Which row each row swaps with, under one turn or mirror:
The rows were stretched afterwards, more along some directions than others.
q_518: [ 0.99  1.79 -0.57 -1.20 -1.39  0.55 -0.04 -1.80  0.96  0.54  0.77 -1.78
 -0.97  2.35 -0.07 -0.26 -2.03  1.51  2.53 -1.11 -2.46]
q_340: [ 1.33  0.83  1.44 -1.04 -0.84 -0.19  0.04  1.77 -2.27  1.55 -1.14  0.46
 -1.12 -1.31 -0.73  0.41  2.03  3.72 -0.63 -0.21  1.01]
q_743: [ 0.37 -1.10  2.57 -0.50  0.66  0.29  0.63 -0.43 -1.31  0.11 -2.01 -0.06
 -0.83  3.98 -0.56 -0.87  1.01  1.91  0.05  0.41 -4.12]
q_578: [ 2.45  0.99 -0.35 -1.66 -1.88  0.79  0.94 -1.09  0.61  0.43 -0.27 -2.17
 -1.24  1.50 -0.22  0.03 -0.41  1.95  2.95  0.73 -4.45]
q_363: [-3.33 -0.45 -0.14  1.97 -0.86  0.12 -1.60  1.53 -0.30  0.88  0.99  0.97
  0.02 -1.06  0.80  0.19  1.99 -0.56 -3.89 -0.06  2.47]
q_494: [-1.32 -1.15  0.36 -0.86  0.40 -0.62 -3.20  0.56 -1.95 -1.56 -2.74  0.62
 -1.38  1.44 -2.04 -2.58  1.79 -0.20 -1.29  0.39 -1.19]
q_417: [-1.71  0.23 -0.61  1.35  0.80 -1.55  1.35 -0.62 -0.78  0.73  0.24 -1.60
  1.14  0.40  0.60 -0.01 -1.60 -0.02  0.42 -0.23 -1.98]
q_903: [-2.45 -0.87  1.05 -1.23  1.12  0.41 -3.93  1.74  0.57 -0.21 -0.29  2.01
  0.29  0.09  0.24  0.05  1.93 -1.83 -1.96  0.21  2.39]
q_258: [-0.49 -1.36  1.61 -0.48 -0.58  0.41 -0.07 -1.51 -0.47 -0.27 -1.99 -0.55
 -0.93  4.49 -0.57 -1.17  0.56  1.21  0.82  0.46 -5.00]
q_613: [ 2.60  0.18  0.64 -0.79 -0.67 -0.34 -1.43  0.31 -1.42  0.05  0.20 -0.37
 -0.11  0.43 -0.48 -0.54  0.84  0.11 -0.52  1.85 -1.23]
q_89: [-2.70 -0.83  0.92 -2.96  1.34 -0.10 -3.67  0.43  0.86 -0.81 -0.04  2.39
  0.79  0.69  1.01  0.70  1.14 -2.93 -0.17 -0.58  3.66]
q_894: [-0.68 -0.64  1.07  1.87  1.37  0.30 -2.50 -0.42 -1.60 -1.32 -1.67  1.50
 -0.45  1.30 -2.39 -2.84 -0.35  0.81 -1.80  0.59  1.22]
q_184: [ 3.01  0.47 -0.12 -3.14 -2.46  1.48  0.60  0.06  0.48  0.62 -0.93 -0.99
 -1.66  0.30 -0.40  0.19  0.93  2.22  2.80  1.91 -4.31]
q_69: [ 1.99  1.00 -0.47 -2.42 -1.63  0.60  0.44 -0.94  0.60  0.40  0.16 -1.27
 -1.04  1.56  0.21  0.20 -0.54  1.29  3.15  0.30 -3.02]
q_756: [-0.33 -1.03 -0.53 -0.62 -0.23 -0.23 -1.12 -0.29  0.28  0.89 -0.25  1.43
  1.56 -2.21  0.68 -0.56  1.19 -0.33  0.05  1.75  2.53]
q_722: [-1.52  0.10  1.41 -1.96  1.47  0.37  0.36  2.34  1.09 -0.19 -0.07  1.66
  0.41 -1.36 -0.14 -0.40  1.30 -0.64 -0.97  1.44  0.56]
q_132: [-1.12 -0.10  1.31 -2.31  1.52  0.49  0.57  2.43  1.29 -0.25 -0.30  1.56
  0.54 -1.29 -0.21 -0.23  1.51 -0.39 -0.53  1.40  0.96]
q_581: [-1.87  0.83  1.34  2.91  0.99  0.19 -0.23  1.69 -0.62 -0.87 -0.10 -0.09
 -0.04  0.90 -0.66 -2.15  0.21 -1.67 -2.32  0.38 -3.51]
q_594: [-0.61 -0.06  2.08 -2.43 -0.10 -0.99 -1.24  0.98 -1.84  0.40 -2.21  1.72
 -0.48 -0.36 -2.14 -1.34  2.69  1.00 -1.34 -0.15  1.45]
q_711: [-2.61 -0.20 -2.01 -1.19 -1.79 -1.19 -2.14 -0.34 -0.13 -1.30  0.39  0.56
 -0.39 -0.89 -1.36 -0.26  1.39 -0.10 -2.40  1.21  2.13]
q_964: [ 1.15 -0.87  2.86 -0.77  0.41  0.86  0.67  0.64 -1.51  0.60 -1.30  0.01
 -0.91  2.48 -0.29 -0.07  1.37  2.85 -0.25  0.35 -2.34]
q_136: [-1.07 -1.45 -0.24 -1.08  0.36 -0.14 -1.09 -1.03  0.51 -0.09 -1.42  1.55
  1.93 -0.30  0.62 -1.01  1.13 -0.40  1.02  1.51  1.87]
q_435: [-2.14 -0.66  1.31 -0.25  1.30 -1.01 -1.81  1.01 -2.25 -0.62 -1.41  0.88
 -0.70 -0.99 -1.41 -0.22  2.68  0.44 -0.28  1.54  1.17]
q_351: [-0.75 -0.85  0.77 -3.46  1.53 -0.07 -1.05  0.24 -0.78  1.54 -2.70  3.12
  0.42 -0.56 -0.63  0.13  0.08  1.05  1.15 -0.80  2.41]
q_418: [-1.68 -1.71  1.58 -0.01  0.93 -0.26 -0.47 -1.87 -0.37 -0.86 -2.06 -0.29
 -0.04  5.07 -0.01 -1.87  0.80  0.07  0.60  0.15 -3.65]
q_271: [-1.57 -0.52  1.07  2.30  1.87 -0.09 -2.59 -0.90 -1.29 -0.76 -0.65  1.08
 -0.03  1.29 -1.63 -2.49 -1.01  0.10 -1.78 -0.33  2.81]
q_228: [-1.03 -0.19  0.68  2.03  0.71  0.58 -2.40 -0.87 -0.80 -0.67 -0.66  0.79
 -0.60  1.23 -2.02 -2.16 -1.02  0.87 -1.39 -0.96  2.07]
q_583: [-1.78  1.17  0.30  3.13  1.06 -1.02 -1.21  0.59 -1.93 -1.03 -0.26 -0.84
 -0.25  0.85 -0.81 -2.35 -0.15 -0.65 -2.14 -0.79 -1.59]
q_53: [-1.73 -1.06  1.22 -1.68 -0.52 -0.03 -1.43  1.60 -1.73  1.37 -2.81  2.65
 -0.54 -1.01 -0.58 -0.60  4.09  0.85 -1.87  0.56  0.43]
q_935: [-2.53  0.60 -1.35  2.41  0.34 -0.64  1.44 -0.89  0.55  0.61  1.78 -1.59
  1.50  0.29  1.95  0.68 -2.48 -0.81 -0.16 -1.53 -0.55]
q_218: [-4.19 -0.19 -1.38  2.55  1.39 -0.51  0.24  0.14  0.96  0.61  1.49 -0.14
  1.72 -0.24  1.63  0.67 -0.95 -1.70 -2.69 -1.78  2.29]
q_703: [ 0.16 -0.82 -0.25 -1.40  0.58  0.03 -0.91 -0.71  0.24  0.90 -0.58  1.88
  1.67 -0.86  1.23 -0.30  0.72 -0.77  0.54  1.55  3.18]
q_961: [ 1.32 -0.07  0.82 -3.44 -0.06 -0.63  0.01  0.30  0.56 -0.88 -0.91  0.62
  1.12  0.22 -1.17 -0.83 -0.69 -0.26  0.51 -0.02 -0.35]
q_873: [-1.29 -1.49 -0.09 -3.84  1.33 -0.24 -1.67 -0.10 -1.07  1.00 -3.17  2.69
  0.10 -1.33 -0.81 -0.37  0.90  0.66  0.99 -0.45  3.28]
q_328: [-0.62 -1.78  0.78  0.32  1.43 -0.53 -0.91  1.12 -2.47 -0.24 -3.74  1.91
  0.31  0.49 -0.13 -2.80  1.87 -0.50 -1.57  2.82 -4.74]
q_670: [-2.17 -1.84  0.97 -0.64  1.00 -0.03 -0.64 -2.18  0.30 -1.81 -2.61  0.18
  0.37  4.49  0.18 -1.75  0.96 -0.25  1.42  0.18 -2.94]
q_627: [-0.62 -1.84  2.36 -0.27  0.41  0.00 -0.28 -1.68 -0.90 -0.46 -2.51 -0.13
 -0.38  4.43 -0.51 -1.64  1.05  1.33  0.53  0.39 -4.66]
q_377: [ 1.36 -0.04  1.31 -3.56 -0.30 -0.70 -0.17  0.46  0.23 -0.93 -1.13  0.77
  1.01 -0.09 -1.41 -0.83 -0.33  0.09  0.50  0.09 -0.34]
q_196: [-2.30  0.17 -0.70  1.76  1.45 -1.62  1.32 -1.12 -0.33 -0.30  0.08 -1.11
  1.54  0.72  0.36 -0.64 -1.88  0.02  0.25 -0.46 -1.62]
q_751: [ 0.59 -0.38 -0.22 -0.95  0.10 -0.38 -0.80 -0.48  0.15  0.82  0.42  0.95
  1.74 -1.16  1.40 -0.41  0.43 -0.68  0.01  1.64  2.64]
q_816: [-3.26  1.21 -1.07  2.63  0.95 -1.31  1.56 -0.61  0.42  0.77  1.53 -1.77
  1.54  0.70  1.44  0.29 -2.90 -0.94 -0.19 -1.90 -0.09]
q_356: [-1.83  0.61  0.26  1.62  0.66  0.27 -2.45 -1.84  0.21 -0.13  0.38  0.45
 -0.12  1.35 -0.87 -1.43 -1.82  0.49 -1.28 -2.39  3.16]
q_990: [-2.41  0.21 -0.68  0.90 -1.55 -0.93 -2.20 -0.69 -1.37  2.31  1.21  1.71
 -0.05 -1.55 -0.12  0.46 -0.86 -1.05 -3.34  0.02  0.80]
q_347: [-0.77 -0.58 -0.19 -2.62  0.71  0.07 -0.90  0.67 -1.25  2.04 -1.92  2.80
  0.14 -1.92 -0.67  0.46 -0.04  0.72  0.40 -0.02  2.97]
q_781: [ 1.41 -0.17  1.32 -3.57  0.04 -0.94  0.06  0.35  0.27 -1.00 -1.15  0.72
  1.22  0.24 -1.28 -0.75 -0.02  0.01  0.28  0.12 -0.24]
q_997: [-1.43 -0.85 -0.08 -3.14  0.91 -0.44 -1.05  0.14 -0.84  1.17 -3.20  2.24
  0.18 -0.60 -1.13 -0.54 -0.20  0.40  1.12 -0.83  1.76]
q_515: [-0.49 -1.30  2.37 -0.61  0.38 -0.09 -0.34 -1.22 -0.74 -0.21 -2.18 -0.22
 -0.57  4.91 -0.34 -1.34  1.20  1.31  0.28  0.51 -4.51]
q_607: [-0.33 -1.65  1.79  1.38  2.48  0.06 -1.95  0.06 -2.39 -1.09 -2.76  1.98
 -0.09  0.95 -2.35 -3.08  0.40  0.73 -2.07  1.16  0.46]
q_312: [-3.99  0.27 -2.35  0.33 -2.34 -1.07 -2.18 -0.46  0.77 -0.31  2.06  0.22
 -0.32 -3.48 -1.07  0.34  0.76 -0.52 -3.26  0.60  3.04]
q_406: [ 1.07 -1.22  0.40 -2.39 -1.25  1.10 -1.00  2.15 -1.09  1.02 -1.40  2.07
 -1.30 -2.52 -0.93  0.11  4.76  1.31 -1.32  4.59 -0.52]
q_441: [-1.07 -0.04  1.51 -2.11  1.86  0.68  0.31  2.62  1.04 -0.45 -0.57  2.01
  0.24 -1.22 -0.51 -0.54  1.67 -0.59 -0.97  1.70  0.43]
q_147: [-1.15 -0.50  1.24  1.97  1.81  0.34 -2.26 -1.00 -1.50 -0.99 -1.08  1.47
 -0.41  1.48 -1.79 -2.49 -0.86  0.76 -1.55 -0.33  2.03]
q_444: [ 0.14 -2.48  1.55  0.44  2.14  0.06 -1.82  0.25 -2.85 -1.18 -3.59  2.18
 -0.13  0.79 -2.25 -3.50  0.90  0.71 -2.07  2.43 -1.61]
q_237: [-1.63 -1.69 -0.27 -3.69  2.26 -0.46 -1.91  0.05 -0.84 -1.04 -3.67  2.04
 -0.08  0.90 -1.54 -0.90  1.14 -0.16  0.66 -0.98  2.43]

q_218 swaps with q_237
q_607 swaps with q_743
q_271 swaps with q_258
q_228 swaps with q_418
q_417 swaps with q_347
q_69 swaps with q_756
q_89 swaps with q_312
q_722 swaps with q_377
q_147 swaps with q_627
q_53 swaps with q_583
q_781 swaps with q_441
q_578 swaps with q_703

